Each named turn below is shown by a few rows before and after it. Which turns, in which order, take the first row of each later pair to the second? The first pair is answered.
P (before -> after):
[ -9  -1   5  -1  -4 -12  -1  -2  12  -6   1   1   5   0  -5 -11   3  -2] -> [ -8   2  -1  -7  -7 -13  -2  -5   9  -2   5   2   7  -6  -8   1  -2  -1]
[ -2  12   4   7  12   5  -3  -2  15  -2   0  10  -4   9   6 -13  15  -7] -> [  5  11  -3 -15  -8   1  -5  -5  16  -3  -5   7   0  -7   4   5  14  16]
[ -8   9  -8  -3 -14  -3   2  -5   1   1   0  -6   8  -8   0   4   3   1] -> [-11  11  -4   9  -2   0   3  -3   1   1   2  -3   7   0   2  -6   3 -14]
K (before -> after):
[-14  15  -1  10 -16  -9   3   1   7  -5  -4  -4  11  -4   6 -16   5  -5] -> [-16  18  -5  14  -1  -4   3  -3   2   3   8   2  10  -3   2  -5  -4 -19]
[ -8   4  -3  -3  -9   6  -1  -4  -1   2   7   1  12 -10   4   8  -5   0] -> [-4  0 -2 -2  0  9 -1 -3 -3  3 11  3  7 -8  3 12 -8 -2]
[ 13  -8   6  -4   8   0   2  -8   0  -2   4  -1  -6  -1 -13  -5   5   5] -> [  9  -5   6  -6  -1  -4   2  -8   3  -3  -1  -4  -2  -2 -12 -10   9   9]
V (before -> after):
[  3 -11  15 -20  19  14   9  18   0   0  -6  -6  10   3  -6  13  10   9] -> [  2  -8  12 -22  16  13   8  17  -1   2  -5  -6  11  -1  -7  17   9  10]
[ 20  -8 -10 -21  -9   8  -8  -8  -7   1  10  -3  -3 -20  -6  37 -17  18] -> [ 14  -4 -10  -7  11  14  -8  -9 -12   8  22   2  -7 -13  -7  37 -24  -6]
[  5 -17  -7  -7   8   8  -7  -1  -5   0  -7  -2  -1   7 -11   5 -13  -6] -> [  6 -18  -6  -6   9   8  -7   0  -4  -1  -9  -3  -2   8 -10   2 -11  -5]
[ 13 -19   1  -5  19  10   0  -3  -8  -2   5  14 -23  -5  10  22 -13  15] -> [ 13 -20   2  -4  21  10   0  -2  -8  -3   4  13 -24  -4  10  21 -13  15]
R (before -> after):
[ -9   9  -9  -3   3   0  -1  -6  -8  13  15   3   7 -10  -7  24 -14 -11] -> [  5  -6  -3 -20 -16  -3   0   1   0  -2  -4  -4   2 -12  -2  16  -1  26]
[ -6  12   4 -12  -7  12   8  -1 -10  15  -1  17  -7   3   7   7   0  -2] -> [ -2   8   7 -16 -11  12   7   2  -7  10  -6  15  -9   3   9   4   3   8]
[  4  -2 -11  -9  -1   5  -3  -5  -7  10   9   5   1 -10  -4  24  -8   5] -> [ 12 -13  -4 -13  -2   6  -2   1  -3   1   2   3  -5  -6   1  18  -3  19]

(two turns a pair)
[-4  5 -1  6  3  0 -3 -7 -1  4 -4  8 -4  4  0 -8  3 -2] -> [ -3   7  -6   2   1   0  -3 -10  -3   7   0   9  -3  -2  -2   2  -1  -1]  P P
[-11  10  -4  13   9   0  -1  -7  -1   3   9   7  -3   2  -4   6  -6 -11] -> [-10   5   4  17   9   0   0  -2   3  -5   0   4  -6  10   2 -12   1  -7]  P R
[ -6  -1   6   4  -6  -2   0   2   7  -9 -10  -5   2  11   3 -13  10   5] -> [ -8   1   4  12   8   3  -1   0   3  -5  -1  -1   0  14   2 -10   4 -11]  R K
[  5  13  -1  10   8  -2   7  -4 -12   3  17   9   4  -4  -3   0  -2 -16] -> [ 12   6   4  -4 -16  -9   8   1  -2  -9  -2   0   6  -9   2 -11  11  15]  P V
[  0  11  -5 -12  -5 -10  -6   1  -3  -8 -11   0   8  -3  12   5   7  12] -> [  2   7  -3   1  22   0  -6   0 -10  -2   3   7  -1   6   8  11  -2  -8]  P K
[-17  -2   9  -3 -15 -12 -16   2   5   0 -17  -7   3  -7  -3   7  -8  14] -> [-28   5  11  14  -1  -9 -16   2   3   4 -10  -4   2   2  -2  -4 -11  -9]  K P
[  5  -6  -5  -6  -5   4  -2  -4  -8   5  -5   2  -5 -15   0   9   1  10] -> [ -6   7  -9   1  -8   1  -2  -6  -7  10  -2   0   3 -16  -1   6   2  -3]  P R
[  5 -13   6   0  13   4   2   5  -2  -2   3   1  -9   5   1   1  -2   4] -> [  4 -10   3  -9  -3  -1   2   5   1  -5  -5  -3  -3  -2   1   2   3  16]  P K
[ 15 -15  11  -3  26   2   2   5   9  -5  14   2 -17   5   0   0   2   0] -> [  1   4   0   0  23  -2   1  -2   4   6  26   4  -6  -2  -5  10  -6 -21]  V R
[ -4  27 -29   6  -3 -10   2   3   3   8   2   0  12  10  -4  -5  -1  -9] -> [  0  26 -30  -4 -12 -13   2   3   5   6  -3  -3  14   4  -3  -2   0   4]  P P
[-15   4  -3  18  11   7   0  -9  -1   9  11  11   4   4   0  -6  -3 -22] -> [-23  14  -6  13  -7  -1   1 -10   3   8   5   6  14  -1   1 -10   2 -16]  R P
[ 13   1  -6 -18 -32  -9  -3   0   8  12 -19 -18   6 -20 -13   3   6  30] -> [ 33 -19  -2 -15   7   9  -3  -1  -2  17  -1  -6 -15 -12 -18  25 -11  22]  R P
[  5   3  -9  -7 -11  -2  -2  -8  -2  -1  -5  -4   4 -11  -5  15  -8   4] -> [ 11  -5  -5  -9  -9  -1  -2  -5   0  -6 -10  -5   0  -8  -3  10  -4  13]  V R
[-6  3  7 -4 17  0 -8 -5  9  1  5  2 -3 15  3 -5  5 -6] -> [ 0 -1  7 -8 18  2 -8 -5  8  0  6  4 -7 14  2 -1  4  0]  P R
[ 5 -6  3 -1 -1 -2  3  2  0 -3 -1  1 -4 -2  3  1  3  5] -> [ 6 -6  1 -1  1  0  2  0 -1 -1  3  3 -5 -3  2  5  1  4]  P K
[-18  12  -2   1   8 -11   0 -15 -11   4   4   2   6   6 -12  12  -9 -13] -> [-12   3   8  -6 -10 -18   3  -8   0 -11 -17  -6   5   8  -3 -10   8  13]  P V
[ -5  -3  -3   0   3  -2  -6   3   4   4  -4   3   5   3   4  -1   4 -12] -> [-1 -7 -1 -4  0 -2 -6  4  5  0 -9  2  3  3  6 -4  7 -4]  R R
[  9   3  10   5  23  14   5 -11   8   4   3   1   3  10  -6   6   0 -16] -> [ 19  -4   8 -15   2   9   4 -10  12  -4  -9  -4   5  -1  -6  14   6  15]  V P
[  9 -13  11   4  15   8  -2   5  -1  -7  -2   5  -6   6   1  -5   0  -2] -> [  0   4  -2 -11 -15  -4  -3   0   1  -4  -7  -1  11 -12  -2   7   3   8]  R R
[-1  4 -4  0 -4 -5  4 -2 -3 -1 -3  2  2 -5 -3  1  0  2] -> [-1  2 -1  6  5 -1  4 -1 -4  1 -1  4 -1  0 -4 -3 -2 -5]  P K
[ -3   4  -9  -4 -16   1  -6  -9   4  -9  -7   0   3 -18   4  -2  10  17] -> [-13  15 -14   8  -4   4  -6 -14  -2   0   7   5   6 -17   0   3   0  -9]  K V
[ 6 -9 -2 -2 18  2 -2  9 -3 -2  1  9 -3  0 -4  7 -5  6] -> [-1 -3 -2  4 20  2 -2  7 -3  0  4 10 -1  2 -3  4 -6 -4]  K R
[ 12  -8   6   5  -1   0  -2   8   3   0 -12  -3 -12   9   2   7 -11  -6] -> [  6   2  -1  -3 -16  -6  -3   4   2   4 -12  -6  -2  -2  -1  14 -11  -3]  R R
[-11   6   5   3 -13  -7   3   6   7  -1 -10  -6   2   0  -3 -15   4   0] -> [-15  10   2   9  -3  -4   2   4   3   4  -2  -2   2   2  -5 -12  -2 -15]  P P
[ 7 -8  0 -3  3 -1 -4  1 -4 -4  3  0  1 -7 -7  1  4  3] -> [ 3 -3 -1  1  6 -2 -4  0 -6 -2  8  1  4 -6 -8  1  1 -7]  K P
[  7  -1   2  12  13   1 -10   3  -4  -4  -2   4  -4   0   5  -7   3  -4] -> [ 11  -4   0   7  15   3 -10   1  -7  -1   1   6  -6  -3   4   2   0  -1]  P R
[ -2   2   2   1  -2  -8  -6  -7  -1  -8  -8  -4  -5   0 -17  -1  -3  14] -> [ -4   1   5   8   4  -7  -6  -5   0  -8  -9  -3  -7   6 -16  -9  -2   7]  P P
[  8   4  -1  -9 -31  -9   2   0  11   2 -18  -3   5 -11   4  -4  10  23] -> [-14  24  -4  19 -10  -7   1  -3   6  16  -3   4  11  -1   1 -13   2 -25]  K P
[ 10  -7  15   9   0 -10  -1  -3  -3 -11   1   2 -20   1   7 -21  13   2] -> [  5   1  10  15  12  -7  -1  -8 -11   0  16   7 -19  -1   1  -7   2 -19]  P P
[ -1  12   0 -15 -29  -7   2  -7   7 -12 -15   5  11  -5  -4  -2  16  25] -> [ -6  22 -13 -10  -9   1   0 -16  -6   6  11  15  11  -9 -14  28  -4  -3]  V K
[  0  -6   3   8  11   9  -1   6   0  -1   2   2  -7  12   0  -3  -4 -11] -> [ -8   3   1   7  -8   0   0   5   5  -4  -7  -4   4   8   3 -14   4  -7]  R P
[ -4   5  -3  -9  -1 -10  -1  -2   3   2   5  -8   0 -10 -10  12   6  12] -> [ -4   1   2   3  20  -2   0   0  -1   3  13  -3  -8   0 -10   8   2  -4]  R R
[ 13 -23   2   0  11  -2  -9  -3   5 -10  -5  14  10   2  12   0  -2  36] -> [ 11 -23   5   5  14  -3  -8  -1   6 -11  -7  14   9   6  14  -9   1  33]  R P
[  3  -6   8 -13  -8   6  -3  -1  -1 -13 -12   0 -23  -3   5  -7  -4  33] -> [-24  26  -8   2  -2   3  -5 -12 -10   8  11   6  -6  -9  -4   8 -20 -12]  K P
[  4 -19   3  -3  10   5  -5   5 -18   2  13  14 -11   6   6 -15   2   8] -> [ -8  -5  -1  -5 -17  -6  -4   6 -12  -1   2   6   3  -1   8 -25  12  13]  K K
